The same turns and mirrors carry the whole set onto itself, and each row onto the other rows of its family. Which rows share a family with each named row? Give them in list order.
These 40 rows form 5 families of 8 rows each.
pof: [-26  17   5  -3  13   1 -25   9   0  -4  16  -1  -2]
lom: [-23  15  32 -22  -9  16  14   6   6 -14  22   6 -16]
dasun: [-12  10  38 -19  -4  28  10   4   5 -16   9   4 -19]
Guzus: [  4  17  25   1   8  -9   2   3  25 -35  18  18   2]
gezap: [ 8  8 36 17  2 11  1 12 12 14 16  3  8]
niso: [  0  22 -10 -28   9   1   6   4  -2 -26  11  11 -18]
gaku: [ -5   7   0 -11  12  21  17  14  -8  17  12 -16 -17]
tera: [ 2 -1 37 21  6  6  5 12 13 10 17 -8  1]
mazub: [  4  27  24   7   2  -7   2  -6  10 -29  15  17  11]
luvub: [26  9 -6 12 24 -6 -4 10  6 -3  6 -6  4]
nava: [29  5 12 -8 -5  8 31 -3 11 -5 17  6 -9]
tef: [ -4  14 -10 -26  14  -2  10   5   1 -31  11  -4 -22]
Monav: [  4  17  22   7  -2 -10   6   2  13 -35  25  15   7]
pefod: [  4  24  -4 -30  21  -8  10  11   3 -24   9  10 -17]
Pabo: [  7  19  27   1   4 -10  -5   4  21 -35  16  14   5]
vom: [  0   0  30  22  -5  17   1   8   9   6  19 -11   3]
fabe: [-33  12  12  -2  20   0 -13  16   0  -7   8   1   6]
gati: [ 37  11  11  -8  -5  11  21  12  13 -10  18   1 -19]
toz: [-34  13  16  -1  19  -2 -10   7   0  -6   8  -1   5]
Gerif: [ 10  16  25   1   4 -11  -7  -6   8 -33  26  13   5]
givup: [  5  15  -8 -24  22   6  11   7  -7 -29   9  12 -17]
movis: [  1   4   4 -15  17  17   4  14  -3  19   3 -12 -23]
telob: [ -6   2   1  -9  11  17  16  21   0  18   2  -8 -24]
lov: [ 35  13  14  -7  -4  11  24   3  13 -10  20  -3 -18]
nakob: [-12  16  41 -19   1  25  10   6   1 -16  12   5 -19]
depal: [ 18  14  -9  13  18 -16   6  10   0  -3   4  -6   3]
nuze: [ 32   9  19 -13  -5   3  30  12  11  -4  17   4 -15]
nubug: [-1  3 34 18 -8  0 -1  7 16 13 18 -6 -2]
Mugib: [ -1  -3   2 -17  13  16   9  23   2  13  12 -18 -24]
vonal: [-14  18  36 -17   1  19  11   0   8  -9  23  11 -25]
rin: [ 14  13 -11   9  19 -18   1  14   7  -1  19  -5   5]
Pinut: [ 15   9 -15  10  16 -14   2  11  13  -1  14  -7   6]
nugem: [ 4 14 33 21 -2 10  1 14 13 16 18  0  2]
mon: [-27  12  14   0  20  -3 -22  17  -2 -11  11   0 -11]
gif: [ 28   7  22  -5   1   8  36   8  13 -14  11   0 -12]
toli: [ 16   0 -11  11  12 -14   0  15   2  -6   5  -7   7]
pizu: [-29  11   8   5  19   5 -19   4  -1 -13  11  -2  -2]
vonu: [-15   6  35 -22  -4  24   5   6  11 -13  24   8 -20]
Moba: [ -2   7   2 -10   7  18   9  13 -12  18  10 -17 -16]
rifi: [  0  12  -7 -29  19   0  11   4   0 -32  10  -2 -14]

The rest of the family of pof: lom, mazub, luvub, pefod, vom, Mugib, gif
The rest of the family of niso: tera, Monav, movis, depal, nuze, pizu, vonu
The rest of the family of rin: dasun, Guzus, gezap, tef, gati, toz, Moba

